Rotation paths and how fast each direction turns (degrees a step)
Each turn is a multiple of 5 degrees from 10 to 175, or 0.
Each row of a path follows its step; steps can be skipped.
path 1
step 3: [-18 -29 -13 -12   6  -9   0   4   1 -15  17   0  12   8  14  26  25 -10
 -24 -26  13 -15 -13 -14   0   3  25 -14  -4   0  24  14  -3  -9   4  12
 -16 -21  -6  12  -5   1   3   2  23 -14  -5 -10 -10  -1 -16   5 -19 -11
 -10  13   9   3  -4   0  -1  11  13   1   7]
step 6: [-18  -2  18  -7 -20   5 -18  -4  -3   5   4  17  11   3  20   2  27   4
 -26 -15   2  -2   3  11   5 -12  11  26  -8   2   0   8   8  33 -10  13
  19   0   2   2 -27   6  14 -10   8   1   2   2  18  11 -16  -3   0  14
   0  19 -12  13 -27  -1   0  17  -1  13   1]
step 13: [ -2  13   0 -19   5  17  -4   9   0 -11  22 -16  -4 -13  29  -1   5 -13
 -12  -8   9 -11  -8  -9 -14 -18   3  -7  19 -24  -1  22  16   6   4  12
 -22 -16  29   6   7 -15 -22   8   3 -24  -2  -5  20   3   2  10  -7   3
  -7   8   3   5  17   4  15  22 -11  -6  -1]
step 14: [-20 -24  25  -5 -17 -21 -12  -5   1   5 -10   1  -5  -1  -1   6  23  15
 -22  -8  -2  12 -14  28  15   6   8   8   6  16  -8   7   6 -15   8  -9
  13  14 -12   2  14   6  -4  -4  16 -17  19  -7  12   3  23  14  -8  10
   4  16   0   4  -5  10 -20  -6 -24  16   8]
step 15: [  7   1   2 -11  16   1   7  -9   6  16  15 -20  10 -31   4 -12   3   7
   1  11   1  17   2  -6 -17 -25 -11  12  -6  -1 -13 -21  -2   0  -3   9
   4 -12 -21  -9  -5 -14  10  10  20   1   5  -3   4 -14  -1 -23 -44   6
  11  -6  -7 -11   6   3   6  23  16   9 -16]
step 17: [  3 -13  -2 -10   9  12  -8  -1  -2  22  -1   9 -30 -19 -16 -30   5  43
  -8 -19   1 -11   5   9  23 -16  -6  22  16   5  12 -11 -13   6 -12  -5
  -6  -5  -1   0   1   9  -3  13  -4 -18  -1 -12   9 -13  16  19   9  11
   8  10  15   8  -2   0   6   9   3  -6 -10]
step 20: [  7  -8   9 -12   7 -14  -1  22  11   5 -14  -6 -35 -15 -15   1 -11   1
  -5 -11   6 -13  10  19   0  14  -7  16  -2   0  11  24  16 -10  -6   1
  -3 -21   3  -6  10  17   1 -18   1 -27  26   1 -16  -1   9 -19   9   7
  -3  18  -7  -3  25   6  11 -15  13 -14  10]
step 21: [-31 -13 -13   4 -15  -7  19 -25  17  -5  15 -12   5 -15  32   2   0   5
 -14  14   6  -3  -1   5   5  -9  20  -3  -9  -7   8   2   9  20   3  -5
 -19  -8  -6   7 -23   4 -22  16  12 -10  14  -3 -13   2  -9   7   5   4
  -1   8   9 -13   5   4  10  25 -15   3 -30]
Speeds:
[-1 -1 -4  5 -4 -2  7  7  3  1  2  0  0  1 -2 -2 -5  2 -1 -4 -5 -2  1 -2
 -2  4  6  3  1  1  4  2  6  0  2  0 -1 -4 -1  4  5  3 -4  6  0  0 -2  6
 -4 -3 -3 -1  0 -6  1  3 -2 -2 -3  1  6 -3 -4 -6  1] => 40
[-1 -1  1  2  3  5  4 -4  3  0 -2  2  0  3  5  4 -1 -6  2 -2  0 -7 -2  2
  2  7  3  4 -1  3  4 -1 -6  0 -5 -1  1  1  0 -8 -7  0  5 -3 -2 -5  4  4
  2 -3 -3 -1  1 -5  1  2  2 -2  0  2  4  1  0 -2 -3] => 20
[ 2 -8 -4 -6  6  0  1  4 -5  5  2 -1  3  0  1  2  1 -4 -2  0  5 -1  0 -1
  0  3 -5  0 -2  5 -2  7 -1 -2  1 -1  0 -2  2  2  8 -2  2 -4 -1  1  3  2
 -4 -2  1  5  0 -4  5 -4 -3 -1  2 -8  4  1  1  0  0] => 170
[ 0  1 -2 -3 -4  4 -1  2 -7  1  2  1 -3  6 -4  4  1 -5 -2 -3 -3 -1 -2 -3
 -2 -5  1  3  5 -3  4  3  4  1 -5  0 -3 -4  6  3 -2 -5  4 -5  0 -3 -1 -1
  2 -2 -2 -6 -1 -1  1  0  1  1 -5  1 -7  0  4 -5  3] => 110
[ 1 -4 -8  1  2  3  0 -3 -2  0 -1 -5  6  4 -4  5  1  4 -5 -3 -2  3 -1 -2
  3 -1  0 -1 -3 -1  1 -5  5 -2 -3  0  1 -2  1 -3 -2  9 -1 -3  6 -1  5 -4
  5 -4  3  5  1  0 -5 -2  1 -4  0  0 -1  4 -7  0  1] => 100
[ 0 -3  0  0 -3 -8 -2  3  1  0 -3 -3  5  0  1  9 -6  5  1  0  2  1 -3  2
  2  2  0 -1  4 -4  3  2 -4  1 -6 -6 -3 -7  0  3 -3 -1 -5 -1 -3  1 -2  2
  4  5 -3  0  0  1 -1 -2  2  0  8 -1  0 -2  5  0 -1] => 40
[ 5  2  4  4  3  8  6 -3  5 -3  2 -1 -2  0 -1  4  3 -1  2  3 -2 -3 -1 -1
  6 -3  0 -4  2  4 -3  4  7  2  0 -5 -4  1 -4  8 -2 -3 -2 -5 -1  1 -4  0
  0 -2 -3  3 -2 -1 -4 -1 -6 -4  5  0 -1  0 -1  3 -2] => 135
